In the rows, zero is written as 128.
A single turn carries every row of the set below to another of its rows. Some are shown first; where does it send the rows asked next?
notof: [142 146  82 106 147 121 122 140 116 144  90 110 130 136 151 129]
Bagez: [135 124  95 105 103 134  98 100 117 113  99 126 116 142 122 150]
bupob: [145 135 114  91 110 138 103 103 121 108  85 152 120 144 137 142]
budo: [126 118  96 147 153 149  96 138 132 125 105 125 142 144 169 124]
Zef: [126 117 103 135 153 145 100 154 137 128  99 135 142 138 170 132]
sabor: [117 158 130 120 135 126  94 121 117 143  76 142 128 142 154 148]
pabo: [138 133 128 115 123 141 132  97 134 122 119 138 125 174 144 161]
lipeg: [112 143 109  97 123 142 116 127 139  93 117 128 115 119 168 119]
zubeb: [128 108  94 100 114 156  91 114 120 114 116 154 145 140 146 144]
Mirod: [127 129 103 144 146 125 129 101 117 109 138 146 129 139 143 148]
Ped: [141 115 102 137 139 153  95 121  93 118  89 155 117 150 141 140]
gapit: [107 140 103  95 122 132 105 119 118  95 101 121 101 120 163 131]
zodu: [109 142 119 102 110 128 108 131 134  95 110 127 122 130 172 116]
Kiruk: [132 144 130 109 123 137 137 115 137 139 121 158 144 148 136 149]
ras: [133 146  85  95 143 118 141 139 125 133 101 116 125 132 156 125]
gupi: [140 146 128 126 139 130 139 100 141 110 118 137 137 154 149 159]
lanod: [117 120  97 116 137 158  96 133  99 134  91 135 117 162 150 162]
Delat: [134 150  86 109 149 128 143 143 129 134 107 116 130 135 161 120]
rus: [142 127 103 114 111 158 127 117 118 117 138 151 124 144 128 148]
tabe: [125 145 124 118 130 112 110 108 116 150  83 132 141 144 128 143]
laza: [128 115  92 125 145 131 124 133 138 146 132 151 127 157 175 141]
Bele: [150 143 123 109 117 132 143 103 126 130 101 111 123 148 159 157]
fave: [116 120 118 149 137 145 102 114  98 122  88 129 112 156 142 154]
tezef: [124 149  87 107 145 112 141 120 128 134 100 113 130 138 160 120]
fel: [128 143 114 115 145 113 126 109 101 139  78 158 123 148 142 138]
bosad: [125 117  99 134 147 150 102 148 150 117 107 137 138 140 174 131]
govi: [119 138 110 101 117 148 104 113 143  90 107 117 116 131 167 123]
zaf: [144 139 127 129 127 155 110 107 103 130 137 136 136 150 130 136]
Zus: [121 112 104 146 142 132  93 146 133 110  99 135 135 147 169 125]
zuno: [143 138  81 101 112 127  86 119 122 132  92 139 124 136 133 150]
tatab: [119 134  92 130 132 143 105 120  96 118  87 132  89 149 155 157]
zizu: [132 112  93 135 131 138  97 153 142 116 104 131 142 151 171 129]
Lol: [157 144 115 129 130 149 115 108 121 109 136 131 143 137 131 141]
bofa: [138 130 124 130 111 150  95 108 105 117 128 127 132 115 151 136]
met: [113 133 114  99 122 149 109 131 132  88 108 125 109 122 170 128]
fip: [137 146  94 113 140 108 137 140 128 131  91 114 134 150 158 120]
tudi: [123 107  99 145 139 114 122 107 122 139 116 141 136 138 161 157]
nav: [112 130 100  80 112 140  88 118 117 125  97 143 123 143 141 156]
laz: [140 153 115  94 128 144 143 125 129 135 127 125 111 152 170 133]
Dodu: [122 119 111 132 146 143  83 140 140 119  85 132 134 142 172 144]
buki: [129 146  90 117 137 117 142 145 113 127 103 111 124 146 165 116]
melek: [114 156 133  85 128 140 129 108 107 132 100 141 143 139 154 135]
patip: [121 116  91 125 150 151 136 122  95 135 100 139 127 165 160 152]
kas: [114 128 123 140 138 149 138 119 110 128 128 160 120 151 145 150]
sop: [124 141 110 102 110 133 107 127 125  87 108 118 114 130 159 114]
Bavit: [107 151 114  96 138 132 110 126  96 153  90 136 127 146 142 148]
Tesi: [117 123 107 128 134 118 123  95 114 132 138 156 128 148 135 146]
tis: [124 132 120 112 121 155  96 127 126 120 145 149 123 129 169 123]

Kiruk moves to kas
melek moves to patip
And these:
lipeg moves to Delat
budo moves to govi
notof moves to Dodu
tatab moves to zuno
tudi moves to bofa
met moves to ras
sop moves to fip
Tesi moves to zaf
zodu moves to buki
Bavit moves to lanod
Lol moves to gupi
fel moves to Ped
Bagez moves to tabe
laza moves to tis

A single turn carries every row of the set below to another of its rows. Some are shown first; where does it send the rows asked next?
gid: [149 118 146 126 132 131 112 104 103 143 111 135 138 157 141 124 156 106
 137 142 123 128 122 132 116 131 149 157 141 129 100 121 130 137 135 125]
sav: [132 131 119 117 107 143 135 129 130 153 150 129 137 113 147 140  92 105
 133 112 102 112 134 134 142 119 124 115 137 101 133 141 153 126 131 134]
piban: [160 123 163 121 155 133 126 108 145 121 135 148 113 126 151 109 139 133
 114 140 116 116 122 137 106 148 131 139 113 145 125 111 123 137 137 131]
dotas: [128 129 112 118 111 143 138 131 133 154 157 143 131 118 148 133 100 108
 131 112 103 113 134 126 135 128 112 111 135  99 142 126 150 125 126 140]
fifek: [108 117 140 138 122 111 113 121  86 124 113 134 126 153 114 136 144 124
 135 123 130 147 123 136 130 115 122 151 135 128  88 133 132 118 142 128]
Mar: [127 131 125 119 100 139 134 134 143 156 150 142 137 110 140 143  99 116
 136 125 119 117 146 139 140 125 131 129 140  99 140 133 158 122 133 143]
moge: [167 122 131 131 147 110 122 112 102 112 126 124 121 116 135 118 139  95
 116 126  88 137 116 152 109 108 139 134 123 129 125 108  99 125 128 123]
gude: [136 136 104 120 111 134 136 134 127 151 148 129 147 130 144 122  90 112
 137 125 105 113 129 147 143 120 125 122 145  98 137 136 143 135 129 126]
pozu: [150 121 131 139 133  99 112 129 108  97 126 115 138 125 119 129 143 113
 113 105 124 155 138 152 115  95 130 135 112 142 138 118 103 122 139 135]
Kire: [126 130 111 122 106 137 139 139 140 150 158 147 128 106 141 135 104 112
 129 121 108 121 144 135 134 122 118 119 139  99 150 123 149 121 126 144]
Marag: [127 119 139 137 132  83 123 132 106  97 137 136 113 109 119 128 127 129
 110 117 106 148 125 144 120 110 111 125 109 136 122 115 102 115 145 130]
tobi: [149 106 128 132 135  96 111 139 101 114 132 123 136 109 127 131 150 100
 123 125 115 130 126 136 133 101 131 122 134 172 153 127 113 112 136 126]
gafa: [145 103 154 125 156 132 121 133 145 115 132 143 114 118 129 127 145 129
 129 122 137 117 121 139 129 131 126 127 121 181 149 124 141 108 133 140]
buv: [144 121 158 133 148 130 119 123 149  98 137 134 125 134 135 124 143 151
 108 115 145 132 141 142 112 131 120 136 105 159 135 127 124 133 144 141]
kib: [138 109 133 136 140  90 107 127 117 131 116  87 100 109 117 134 128 116
 114 126  94 130 114 125 133 107 127 123 103 130 131 118 108 119 125 119]
bivi: [124 134 111 126 103 144 136 134 129 151 151 134 134 111 138 142 105 109
 132 121 107 119 143 142 141 114 123 125 149  99 139 141 152 125 126 137]
vusot: [120 111 171 134 137 118 123 125 137 112 132 152 110 129 135 133 130 160
 122 130 140 131 130 132 126 145 117 137 109 147 103 131 132 125 150 134]
Selu: [126 118 116 120 108 141 133 143 142 139 154 134 126 118 146 136  96 112
 133 118 112 117 138 135 149 125 126 118 145  95 138 118 150 121 118 142]
Suman: [117 108 138 131 127 106  97 118 109 163 105 102 116 154 117 133 151 121
 133 140 126 128 118 101 137 129 131 145 123 125 109 121 135 127 129 123]
bego: [126 114 177 112 153 117 128 126 151 135 138 124 114 128 126 126 139 159
 115 135 138 147 124 130 122 138 131 124 110 157 128 128 118 129 151 137]
Zubiz: [129 115 137 121 148  94 125 132 110 125 134 109 113 120 109 125 144 121
 114 119 108 169 115 140 119 102 127 115 118 141 136 110  92 116 137 133]
pas: [154 118 135 122 125  96 114 115 129 117 126  95 151 120 121 132 134  93
 114 132 110 124 115 132 126 114 129 121 112 149 137 111 101 129 141  97]
lif: [128 122 132 117 143 103 130 120 104 122 115 116 100 113 104 132 127 123
 103 134  99 144 141 143 120  99 119 121 107 137 139 107  94 124 136 121]
buko: [111 112 149 123 140 125 117 121 102 149 119 110 128 161 115 136 161 130
 134 132 136 160 118 129 132 115 140 135 141 141 104 136 122 128 140 129]
nulur: [125 128 118 119 101 134 130 141 133 142 156 127 137 118 149 134  97 111
 127 126 109 112 142 132 153 124 124 118 151  96 138 131 144 128 126 135]
gudad: [134 108 143 124 143 120 101 125 114 141 108 114 117 153 115 127 148 117
 146 119 142 143 123 113 120 120 131 166 122 143  99 138 133 122 122 115]
rek: [128 120 140 138 128 128 105 117 107 123 117 129 146 169 122 131 164 124
 130 117 153 145 139 134 120 119 131 154 131 142 115 127 133 132 139 139]
sut: [122 112 162 113 144 131 132 117 139 136 118 139  99 128 127 136 134 160
 109 152 135 126 152 122 121 140 124 127 105 150 127 118 118 139 144 126]
rebez: [146 115 122 128 129 102 111 129  93 136 135 104 122 109 108 140 125 105
  94 129 107 132 140 143 114 120 122 121 106 138 137 127  92 126 112 119]
gege: [146 124 130 125 147  88 107 133 110 119 128 107 112 120 113 113 135 110
 117 115 109 147 123 122 112 105 114 148 110 148 129 131  99 121 126 111]
Lila: [141 102 151 125 146 143 119 124 142 142 138 131 104 121 123 142 125 143
 102 135 140 117 141 133 112 161 121 124  94 151 130 124 121 129 109 132]
leto: [140 120 103 123 115 133 140 142 140 148 154 144 137 120 153 125  93 118
 137 125 107 118 132 139 137 128 124 111 135 100 144 119 137 133 122 132]
fir: [125 118 137 120 123 132 102 113  94 167 114 116 130 157  98 140 137 110
 120 135 143 126 137 135 119 141 132 152 121 133 110 131 134 124 111 127]
mepas: [131 129 107 116 103 134 122 129 145 155 147 132 137 119 145 130  94 113
 121 129 119 109 143 131 137 124 130 116 141  95 149 132 145 127 126 145]
putu: [130 116 133 116 129 126 111 105 130 141 112 115 144 166 106 124 154  94
 136 129 137 125 107 122 123 133 123 142 126 142 120  94 136 121 130 111]
mik: [113 111 138 120 131 133 120 111  91 149  93 120 113 155 107 146 146 124
 131 143 132 143 142 131 131 110 138 143 128 130 105 122 125 129 134 121]
mavi: [124 112 155 129 154 119 114 120 152 140 125 111  90 130 127 121 136 153
 112 136 120 112 116 109 128 146 112 127 101 145 129 122 133 129 128 127]
somel: [123 133 125 112 104 136 129 138 140 146 153 131 133 122 139 128  92 110
 129 121 114 112 137 138 152 127 125 128 145  95 139 121 155 120 126 141]
fogu: [130 118 169 116 138 155 129 115 153 118 125 110 123 135 137 129 137 137
 116 138 135 134 140 126 107 138 128 116 117 165 121 143 140 135 145 142]
suson: [115 118 127 122 120 138 117 114 101 134 113 110 134 163 116 127 162  96
 131 130 128 158 135 119 106 112 125 124 141 142 116 122 134 125 133 143]
bezi: [145 101 143 130 150 146 127 113 164 113 130 116 123 136 134 137 145 124
 120 130 127 112 111 126 123 142 117 113 113 160 127 115 123 134 127 104]
tav: [133 126 123 113 101 135 133 131 135 162 148 141 140 115 146 138  94 105
 138 115 112 115 137 125 139 128 128 120 130  97 137 123 155 123 133 141]
mumes: [144 118 144 113 125 104 124 127 127 109 127 104 128 106 120 127 127 100
 112 127 109 159 140 133 100 107 132 109 105 150 145 106 108 117 144 145]
sef: [134 119 105 120 106 143 125 129 146 151 143 128 134 118 146 138  96 111
 125 125 120 112 139 135 139 120 135 113 143  95 141 135 147 127 120 144]
Rifar: [146 105 154 126 154 114 111 135 149 125 134 131 105 124 138 122 139 144
 124 128 137 132 132 105 111 139 116 144 102 162 123 133 115 133 130 117]
Nuv: [139 126 117 115 112 139 136 135 145 155 142 139 142 128 142 126  86 118
 146 125 119 114 130 145 141 131 136 127 134  99 134 123 155 127 128 134]
rud: [131 130 103 117 108 143 126 127 145 152 144 131 131 121 138 128  95 110
 122 122 116 111 136 139 136 120 128 116 142  93 147 130 149 121 119 147]
Das: [128 122 143 120 132 120 104 122 105 140 119 132 143 152 114 120 158 107
 136 131 142 120 122 131 136 122 130 150 147 170 134 133 150 112 140 133]

lif moves to sut
Nuv moves to gude
And these:
sav moves to dotas
rek moves to pozu
buko moves to Zubiz
tobi moves to gafa
bezi moves to putu
moge moves to piban
Kire moves to Mar
nulur moves to Selu
fifek moves to Marag
rud moves to mepas
mavi moves to Suman
gudad moves to gege
fir moves to rebez
suson moves to mumes

A single turn carries every row of the set below to another of its rows. Some are shown first; where does it send the rows asked next?
Daz: [111 137 145 112 146 127 117 129 137 121 111  86 119 122 114 139 140 118
 111 136 109  79 132]
Gubut: [103 155 115 105 124 137 133 173 128 116 147 117 126 131 127 132 158 147
 119 129 116 106 163]
Topo: [157 157 145  88 152 106 153 135 132 121 149 144 127 119  94 136 130 143
 131 111 111 108 130]
Mupof: [124 145 125  85 141 131 151 174 113 135 126 117 136 131 128 123 148 145
 121 133 132  99 169]
Lepe: [163 150 143  95 153 113 167 133 132 118 149 141 138 130 102 134 133 145
 133 117 112 101 138]
fomu: [130 139 113  78 123 106 122 128 109 147 111 130 129  98 117 131 142 117
 139 145  93  97 127]
zul: [124 142 130 121 135 140 116 158 122  99 113 114 119 101 106 128 164 107
 100 144 135  98 156]
zitef: [162 158 132 101 149 123 178 136 116 114 144 140 147 128 112 134 144 157
 133 126 113 106 138]
ruda: [166 145 136 119 145 128 152 153 113 106 136 155 139 111  77 137 156 137
 123 121 112 124 139]
Petel: [136 138 125  97 140 130 138 144 124 118 107 123 124 116 128 135 155 102
 119 139 148  79 154]
pud: [130 150 117  83 126  94 125 132 117 139 102 108 118  93 106 150 150 129
 137 147  92  89 126]
gumin: [132 138 130 106 154 123 133 136 133 126  90 110 129 118 117 148 160  96
 131 146 123  83 127]
mubuf: [112 150 133 106 138 130 123 139 145 102 132 101 112 117 130 129 145 116
 107 136 127  79 154]
nodob: [128 143 114  97 113 106 113 140 103 134 100 115 117  88  92 154 159 129
 128 143  91  97 128]
por: [139 162 142 118 142 130 155 139 120  98 161 121 138 122 100 127 138 170
 112 125  96 114 141]
dovu: [163 152 138 104 145 116 144 149 114 115 138 160 130 106  76 142 149 133
 124 114 115 125 130]
sug: [123 159 116 103 144 134 141 190 121 115 124 123 135 113 114 123 172 136
 124 150 124 120 165]
vigi: [129 144 138 127 146 138 148 138  86 127 105 113 145 123 122 134 159 153
 136 159 117 113 113]
feri: [113 154 137 138 143 138 136 138 101 111 120 105 137 119 120 134 161 158
 132 160 103 118 111]
romi: [118 147 125  92 119 101 111 134 114 134 110  97 113  91  97 143 144 139
 121 143  84  92 130]
rorop: [141 152 148 120 142 125 141 141 133  98 163 130 128 119  83 130 137 156
 109 115  95 116 142]
gat: [116 149 137 125 140 135 147 125 101 125 123 107 137 134 137 139 150 160
 139 149 109 102 110]
Lole: [117 134 130 132 133 139 107 146 121 112 100 109 121 111  98 150 168 104
 111 137 113  99 129]
gavu: [157 152 132 125 139 137 159 152  99 101 140 145 145 113  88 134 159 155
 117 128 109 127 140]
lezo: [142 157 149 110 141 117 131 145 126 107 159 139 121 110  75 134 134 150
 111 109 100 121 132]
pupof: [113 146 119  89 122 108 107 128 122 133 127 110 120  94 111 124 135 128
 127 147  76 101 127]
nesi: [125 135 116  96 119 116 105 141  99 135 109 125 126  84  95 126 149 120
 123 150  86 113 130]

gat moves to vigi
pupof moves to fomu
Mupof moves to sug
And these:
gumin moves to Lole
mubuf moves to Petel
Lepe moves to ruda
dovu moves to lezo
pud moves to nodob
gavu moves to por

A single turn carries every row of the set below to another of its rows. Some are shown first; where does it send the rows asked next?
kurip: [158 139 120 118 137 110 122 145 114 158 113 139 131 152 143]
vosig: [113 112 138 140 121 115 108 126 119 131 104 122 157 107 114]
lam: [147 155 114 124 124 115 138 138 104 128 107 140  95 131 134]
rosab: [135 160 102 130 128 117 154 124 111 113 125 145 114 133 140]
Lopek: [144 159 124 119 115 121 147 135 115 117 111 135  98 132 136]
bok: [132 147 131 111 158 136 134 139  94 144 121 113 129 145 156]
Pepo: [149 127 132 137 142 137 112 135 100 127 124 121 140 169 146]
nipa: [130 133 125 116 158 148 142 130 106 139 130 127 127 141 164]
veze: [133 145 150 127 138 112 115 137 106 131 126 113 125 114  94]
zekog: [102 122 137 130 127 111 105 125 120 114 115 132 152 102 120]
ditok: [143 142 105 125 141 114 141 127 122 139 135 147 151 153 152]
vefoz: [154 126 112 123 138 122 132 134 126 151 124 153 132 149 152]
zipi: [139 169 109 125 126 107 145 134 100 119 115 133 111 135 134]
zor: [149 122 130 139 142 140 115 132 104 125 125 126 140 168 147]
nik: [140 167 122 119 117 116 151 132 112 112 115 131 106 134 136]
zit: [146 130 130 139 143 134 116 132 100 123 127 120 146 170 146]
venib: [107 117 141 129 126 113 101 128 121 119 111 133 145 101 119]
kodub: [126 147 125 115 160 139 143 131  99 135 131 118 136 144 161]
divu: [138 162 117 122 117 122 156 127 118 109 121 138 108 132 139]
Bime: [118 151 136 134 142 114 133 121 112 114 147 118 146 116 102]
lepim: [115 132 127 112 134 132 148 115 124 130 112  89 129 155 134]
Pel: [123 122 133 139 141 134 136 115 130 117 150 139 131 108 110]
sez: [104 119 125 137 124 102 123 131 124 121 112 123 160 105 117]
gup: [145 126 128 140 143 139 118 130 105 122 129 125 145 169 149]
rifir: [110 116 136 140 122 112 111 124 117 128 107 120 161 109 115]
Taga: [143 153 120 121 116 126 153 129 121 114 116 141  99 130 139]
muzi: [147 156 113 119 140 101 131 138 110 146 123 132 150 156 144]
Kem: [112 108 136 141 121 118 111 123 122 130 108 126 157 107 117]
vafil: [105 116 138 131 126 114 104 125 123 116 115 136 147 101 121]
zeku: [136 134 132 112 157 144 134 138 101 147 120 122 120 141 159]
Reboz: [109 112 134 142 122 116 114 121 121 126 111 125 162 108 117]
mopub: [143 145 106 129 125 125 147 129 115 122 117 151  98 129 141]
zag: [117 122 125 115 133 139 150 112 131 130 115  97 125 153 137]
zadup: [107 107 125 138 124 111 123 128 131 123 111 131 152 101 120]
Vir: [105 123 141 129 126 109 101 128 118 117 112 129 148 102 118]
niz: [110 120 132 133 122 100 115 139 120 128 102 118 152 105 113]
ver: [121 128 131 110 132 132 142 121 122 136 105  89 120 154 131]
nif: [138 117 146 131 137 132 118 132 123 135 129 134 110 107 103]
zigad: [122 119 130 112 132 140 144 117 129 136 108  97 116 152 134]
val: [113 106 131 135 122 109 115 137 127 131 102 128 143 101 116]

Lopek moves to Taga
sez moves to niz
And these:
lepim moves to ver
Pel moves to Bime
zeku moves to nipa
zit moves to Pepo
mopub moves to rosab
Kem moves to Reboz
zekog moves to Vir
ditok moves to muzi

